Rotation paths and how fast each direction turns (degrees each step):
Each turn is a multiple of 5 degrees from 10 to 175, or 0.
Each row of a path follows its step; steps can be skipped.
Rotation 1:
step 0: [-0.73  2.37 -0.86  0.11  0.80 -0.06  0.87 -1.77  0.46  0.96 -0.09  1.63
 -1.09  0.06 -3.70  0.43  0.74  0.65 -0.85 -0.27  1.14  1.18  0.85  2.48
  0.96  3.06 -1.77 -0.22 -0.43  0.49 -3.25]
step 1: [-1.39  0.23 -0.25 -1.64  1.85 -0.78 -1.08  0.09 -1.45  2.32 -1.22  1.12
 -1.87  0.41  0.29 -1.18  0.62  1.10 -0.09  0.46  1.18 -1.37 -0.12  0.77
  3.43  1.12 -3.40 -1.48  1.77  0.74 -0.96]
step 2: [ 1.90  3.16  0.94 -2.45 -1.21 -1.09 -1.42  0.87  0.06  0.72  1.57 -0.18
 -1.85 -0.93 -1.09 -0.05 -0.21  2.27 -1.15 -0.89  2.33 -0.13  1.45  1.47
  1.42  2.39 -1.78 -0.79 -0.39  0.97 -0.01]
step 3: [-1.37 -2.22  0.99 -0.83 -0.09 -1.48  0.02  1.29 -2.39  0.56  1.07 -0.73
 -1.33 -1.86 -1.82  1.73  2.82  2.57  0.23  0.44  2.47 -0.75  0.35  1.45
  1.45  0.87 -1.99 -1.46  0.53 -0.88 -0.62]
step 4: [-1.11  1.63 -0.14 -1.74 -1.01  0.42  1.31 -0.95 -0.01 -0.19 -0.03 -0.69
 -1.19  0.22 -0.68  1.01  0.88  1.06 -1.56  0.65 -0.27  1.00  0.77  4.05
  1.31  2.32 -2.87 -1.34 -2.42 -1.97 -0.30]
step 5: [-1.91 -0.72 -0.66 -2.70  0.51 -1.80 -2.13  0.85 -0.61  0.54 -0.79  0.63
  0.20  2.31 -1.17  1.34  2.06  1.63 -1.78 -1.41 -0.41 -1.02 -0.09  1.11
  3.39 -0.04 -1.55 -1.50 -0.66 -0.42 -1.53]
step 6: [ 0.55  1.13  0.75 -1.99 -1.22 -0.94 -1.04  1.39  1.49 -0.56  0.19  0.69
 -2.03 -1.37 -1.05 -0.97  0.51  0.74 -3.67  0.82  0.87  1.00 -1.66  1.27
  2.18  2.17 -0.53 -0.79 -0.59 -0.07 -2.96]
step 7: [-2.63  1.13  1.20 -1.27 -0.65 -1.69 -0.76 -0.10 -1.56 -0.42  1.81  1.75
 -2.31 -0.47 -2.35  0.44  2.34 -0.17  0.24  0.20  1.86  0.87 -1.01  0.97
  2.47 -1.70 -1.66 -0.75  1.23 -0.23 -1.40]
step 8: [-1.10  2.78  1.17 -1.76 -2.08  1.27  0.37 -1.32 -1.41  0.32 -1.17 -0.98
 -1.88 -0.76 -0.57  1.34  0.80  0.10 -3.06  0.58  0.87 -0.26  0.81  2.17
  2.75  1.59 -1.11  1.13  1.92 -0.62 -0.35]
step 9: [ 0.70  0.48 -0.77 -0.83 -0.13 -0.75 -0.81  0.20 -2.53 -0.09 -0.86  1.13
  0.46 -0.09 -1.74  2.02  0.74  1.00  0.03 -1.48  2.19 -0.14  1.86  1.24
  3.54 -0.14 -1.93  0.88 -0.66 -0.47 -3.70]
step 10: [ 0.05  1.02  0.26 -1.02  1.77  0.90  1.66  0.49  2.09  0.08 -1.05 -0.74
 -2.18 -2.05 -0.50  1.51  0.37  0.52 -1.24  0.35  1.85 -1.19 -0.93  1.30
  3.10  1.90 -2.49 -1.35  0.03  0.59 -2.54]
step 11: [ 0.13  2.86  2.01 -1.01  2.53 -1.76 -0.80 -0.09 -0.91 -0.20  1.18  1.50
 -0.86 -0.18 -0.45 -0.33  3.36  1.34  0.22  0.22  1.05 -0.27  0.83  0.76
  2.96  0.25 -2.74 -0.53 -1.48 -0.17  0.05]
Speeds:
[ 1.00  0.81 -0.28 -0.30 -0.56 -0.46  0.39  0.29 -0.29 -0.50  0.01  0.42
 -0.52  0.60  0.11 -0.93 -0.08  0.17  1.01 -0.14 -0.13  0.36  0.38  0.75
 -0.25 -0.64 -0.06  0.42 -0.94 -0.33 -0.46] | 155
[-1.13  0.84  0.06 -0.11 -0.12 -0.37  1.36 -0.42  0.13  0.53  0.17 -0.14
  0.16  0.58  0.68 -0.14 -0.01 -0.24  0.41  0.01  0.08  0.29 -0.81 -0.59
  0.19 -0.04 -1.12  0.02 -0.10 -0.25  0.56] | 110
[ 0.93  0.51 -0.05  0.42  1.15  0.36  0.30 -0.01 -0.32  0.60 -0.23 -0.17
 -0.09 -0.46  0.26  0.19  0.00  0.26  1.03 -0.04  0.86 -0.72  0.84 -0.16
 -0.18  0.76 -0.75  0.12  0.22  0.47  0.22] | 40
[ 0.36 -0.26 -0.65  1.51 -0.50 -0.44  0.66  0.81 -0.65 -0.27  0.06  0.12
  0.53 -0.08 -0.09  0.11  0.23  0.09 -0.40  0.40  0.54  0.69 -0.68 -0.09
 -0.30  0.52 -0.31 -0.26  0.14  0.37 -0.89] | 115
Rotation 2:
step 0: [-2.35  1.89  3.53  0.17  0.49  1.45 -1.81 -0.91 -0.38 -0.92  0.40  0.63
  0.27  1.87 -1.06  2.75  0.39  1.54 -0.75 -1.01  0.32 -0.19 -1.55 -0.59
 -1.76  0.21 -0.01  0.65 -1.83 -0.79 -1.15]
step 1: [ 2.35  0.91  0.28 -1.56  1.71  1.52  1.23 -2.50 -1.38 -0.09  1.45 -2.48
  0.60 -0.61 -2.33  1.38 -0.29 -0.67  0.87  0.36  0.53  1.25 -0.45 -1.36
 -0.12 -1.79 -1.47  1.06 -1.82  0.66 -1.76]
step 2: [-0.09 -2.53  1.18  0.84  2.84 -0.58 -0.16 -0.22 -0.55  1.49  2.46 -3.24
 -0.31 -0.59  0.65  1.00 -0.90 -0.23 -0.33 -2.33 -0.39  1.98 -0.75 -0.64
  1.32  1.80 -0.20  0.16  1.81  1.33  0.55]
step 3: [-2.82 -1.11  2.23  0.34  1.30  0.18  0.87  1.05 -0.68  0.77  0.54  1.60
  0.45 -1.43  0.42 -0.28  1.01 -1.61  0.99 -2.65  3.04  0.19 -0.30  1.32
 -1.98 -1.45 -1.14  0.99  1.05  0.90  0.41]
step 4: [ 1.23 -1.98 -1.25 -0.25  1.39  0.41  2.59 -2.24  0.14 -0.33 -1.31  0.55
  0.24 -1.76 -0.09  2.41  2.13 -0.96  1.52  0.53  0.99 -1.85  1.44  1.24
  0.22 -2.00  0.24 -1.71  1.61  0.55 -0.27]
step 5: [ 1.20 -0.98  1.88  0.52  0.66 -0.59 -0.25  1.84  1.56  0.22 -1.97  0.79
 -0.09  0.77  0.77  4.18 -0.37  1.87  1.13  0.50 -0.02 -0.43  0.43  0.98
  0.83  2.77  1.60 -0.82  0.95  1.90  0.93]
step 6: [-0.12  2.72  2.84 -0.37 -1.58  1.99 -0.34  0.39  1.62  0.63 -0.16  0.65
 -1.39  2.70 -2.00  1.51  1.78  0.48  0.24 -1.58  1.53 -0.94  0.53 -0.04
 -1.10 -1.13 -0.01 -0.64 -1.60  1.22  0.00]
step 7: [ 2.65  0.63  0.87 -1.82  1.20  2.27  0.65 -2.10  0.17 -1.24  2.38 -0.68
  1.22  1.12 -0.12  1.81  2.46  0.18 -0.54  0.67 -1.67  1.33 -0.99 -1.59
  1.74 -1.28 -0.21 -0.64 -0.76  0.17  0.00]
step 8: [-1.54 -1.55  1.55 -0.19  1.06  1.67  0.65  1.31 -0.54  0.47  1.72 -1.38
  1.71  0.96  0.79  1.22 -2.51  0.58  1.38 -2.09 -1.74  3.52 -0.65 -0.28
  0.77  1.71 -0.63 -0.81 -0.90  0.60 -0.36]
step 9: [-0.79 -0.20  2.33  1.90  0.23  1.61  0.77 -0.32 -3.44  1.40  2.35  0.09
 -0.11 -1.55 -1.00 -0.85  0.50 -0.24  0.71 -2.53  0.76  0.37  1.84  1.04
 -1.83 -2.37  0.37 -0.22  0.00 -0.21  0.00]
step 10: [-0.25 -1.65  0.88 -0.56  2.84 -0.71  0.41 -3.66 -1.36 -1.42  0.49  0.16
  1.98 -2.49  1.23  2.34  0.01  0.23 -0.46  0.81  1.27 -1.45  0.94  0.35
 -0.45 -0.38  1.07 -1.02  0.96 -0.84  1.31]
step 11: [-0.29 -0.61  0.44 -0.55  0.01 -0.94 -0.59 -0.54  0.89  0.44 -1.67 -0.07
  0.03 -0.76 -1.30  3.80 -2.49  2.01  2.56 -0.84  1.86  0.35  0.18  1.04
 -1.09  1.20 -0.68  0.90  1.77  1.78 -0.12]
Speeds:
[-0.16  0.18 -0.07 -0.85 -0.08 -0.33 -0.76 -0.21 -0.44 -0.31  0.76  0.78
  0.58 -0.38  0.16 -0.04  1.03 -0.17  0.04 -0.46  0.47 -1.25 -0.59 -0.06
  0.15 -0.30 -0.47 -0.58 -0.60 -0.41 -0.46] | 115
[ 0.38  0.09  0.24 -1.05  0.55  0.10  0.72  0.05  0.13  1.57 -0.98  0.54
  0.15  0.65  0.21 -0.45  0.45 -0.25 -0.24 -0.35 -0.26 -0.63  0.06  0.19
  0.33  0.53 -0.08  0.29  0.56  0.07 -0.22] | 40
[-0.21 -0.25  0.85 -0.09  0.42  0.75 -0.88  0.21  0.55  0.56  0.40 -0.89
  0.54 -0.58  0.25 -0.56 -0.22 -0.63  0.00  0.16 -0.82  0.13  0.18 -0.05
  0.51 -0.72 -0.03  0.60 -0.45 -0.17 -0.91] | 55
[ 0.38  0.07  0.08 -0.53  0.16  0.16  0.17 -0.19  0.00 -0.26  0.35 -0.65
 -1.05  0.59 -0.43 -0.26  0.42  0.10 -0.25 -0.30 -0.67  0.41 -1.05 -0.45
 -0.03  0.51 -1.11  0.43 -1.10  0.43  0.35] | 60
[-0.10 -1.16  0.02 -0.79 -0.49  0.21  0.11  0.23  0.46 -0.72 -0.26  0.42
 -0.40  0.14  0.05 -0.02  0.30  0.25  0.13 -0.53 -0.50  0.74 -0.49 -0.34
 -0.65 -0.51  0.07  0.02  1.03 -0.91 -0.81] | 85
[-0.05  0.41  0.66  0.16 -0.52 -0.36 -0.63  0.50 -0.12  0.62  0.09 -0.12
 -1.11 -0.39  0.13 -0.19  0.44 -0.45 -0.10 -1.23  0.35  0.47 -0.06  0.26
 -0.14  0.54  1.32 -0.08 -0.34 -0.48  0.29] | 115
